Here are some numbered points:
array([1.99, 0.70, -0.98, 0.86, -0.80, 0.87, -0.99, 1.61, -0.88, 0.85, -1.09, -1.07, -1.07]) 0
array([0.99, -1.02, -0.25, -0.38, 0.64, -0.88, 0.44, -0.50, 1.05, -0.80, 0.55, 0.06, 0.11]) 1
array([0.32, 0.06, 0.80, 0.80, -1.42, 0.14, -1.58, 0.22, -1.09, 0.13, -1.43, 1.83, 1.22]) 2
array([-1.15, 0.57, -0.69, 1.05, -0.29, 0.09, -0.55, 0.67, 0.08, 0.31, -0.62, 1.12, -0.58]) 3
array([-0.45, -1.03, -1.45, -0.70, -0.95, -1.81, 3.27, -1.86, 4.22, -1.76, 3.46, 0.33, -1.27]) 4
array([-0.36, 0.21, 1.01, 0.67, -1.32, 0.38, -1.43, 0.40, -1.60, 0.40, -1.26, 1.28, 1.61]) 5
array([-0.41, 0.56, -1.08, 0.14, -0.41, 0.35, -0.51, 0.93, -0.15, 0.01, -0.42, 1.61, -0.61]) 6
array([0.56, 0.26, 1.62, -0.15, -1.18, 0.53, -1.24, 0.78, -1.36, 0.53, -1.19, -1.15, 2.00]) 7
array([-0.48, 0.06, -0.51, -1.36, 0.11, -1.24, -0.48, -0.75, -0.07, 0.82, 0.48, 3.53, -0.12]) 8
array([-1.37, 0.33, -1.23, 0.26, -0.13, 0.37, -0.46, 1.15, -0.42, 0.49, -0.23, 1.74, -0.50]) 9
array([0.14, 0.70, 1.35, 1.75, -0.47, 0.87, -0.83, 0.65, -0.19, -1.43, -1.01, -0.85, -0.68]) 10
array([0.39, 0.73, 0.00, 0.25, 0.35, 0.80, -0.03, -0.91, -0.12, -1.16, 0.46, -0.63, -0.14]) 11
array([2.06, 0.92, 0.57, -0.43, -1.15, 0.61, -1.41, 0.97, -1.26, 0.78, -1.37, 1.03, -1.33]) 12
array([1.30, -0.21, 1.25, 0.22, -0.96, 0.29, -1.08, 0.14, -0.64, 0.27, -0.86, -1.53, 1.82]) 13
array([0.55, -1.09, 0.35, -0.46, 0.82, -0.77, 0.30, -0.38, 0.44, -0.79, 0.74, -0.03, 0.31]) 14
array([0.98, 0.34, 1.18, -0.80, -0.93, 0.51, -1.13, 0.70, -1.06, 0.17, -0.87, -1.49, 2.41]) 15
array([1.39, 0.10, 0.63, 0.83, -1.14, 0.63, -1.50, 0.03, -1.25, 0.71, -1.01, -1.63, 2.23]) 16
array([-0.30, -1.55, -0.76, -1.18, -0.19, -1.37, 5.05, -1.32, -0.41, -1.16, 4.66, -0.81, -0.65]) 17
array([1.56, 0.25, 1.23, 0.53, -0.40, 0.77, -0.69, 0.95, -0.21, -1.46, -0.66, -1.32, -0.55]) 18
Which three points above are nearest to each new point, looking only along the 3 directions in which the numbered points spread most? Their numbers follow each, smallest number first.
array([-1.29, 0.60, -0.91, 0.27, 0.31, 0.51, -0.26, 0.63, -0.04, 0.64, 0.42, -0.68, -0.21]) 3 6 11
array([-0.33, 0.42, -0.52, 1.52, 0.11, 0.43, -0.25, -0.97, 0.79, -0.81, 0.00, -0.28, -0.11]) 1 11 14
array([0.24, 0.51, -0.06, 1.54, -0.11, 0.19, -0.42, -1.36, -0.08, 1.11, -0.45, -0.68, -0.44]) 10 11 18
array([-0.18, 0.39, -0.61, -0.05, -0.17, 0.26, -0.73, -0.35, -0.42, 0.68, -0.31, 2.10, -0.62]) 3 6 9
array([-0.92, 1.01, -0.66, 0.22, 0.04, 0.58, -0.32, 0.87, -0.10, 0.81, -0.23, -0.91, -0.38]) 3 10 11
array([-0.76, -0.93, -0.32, -1.23, 8.98, -0.78, -1.88, -0.91, 1.97, -2.08, 1.86, -2.04, -1.87]) 1 11 14
array([-0.64, 0.20, -0.92, 0.03, 0.34, 0.36, -0.05, 0.78, 0.22, 0.95, -0.13, -0.91, -0.24]) 1 3 11
array([-1.15, 0.96, -0.44, -0.90, 0.08, 0.62, -0.33, 1.00, 0.26, 0.95, -0.05, -0.54, -0.46]) 3 6 11
array([-2.09, -2.29, -1.77, -1.97, 9.90, -2.18, 1.76, -1.88, 3.45, -2.21, 1.90, -2.20, -1.87]) 1 4 17
array([-1.00, -0.55, -1.10, 0.72, -0.80, -0.47, 3.04, -0.62, -0.82, -0.53, 3.11, 0.22, -1.20]) 1 4 14
array([1.85, 0.61, 1.09, -0.63, -1.12, 0.48, -1.33, 0.60, -1.30, 0.12, -1.17, -1.29, 2.07]) 7 15 16
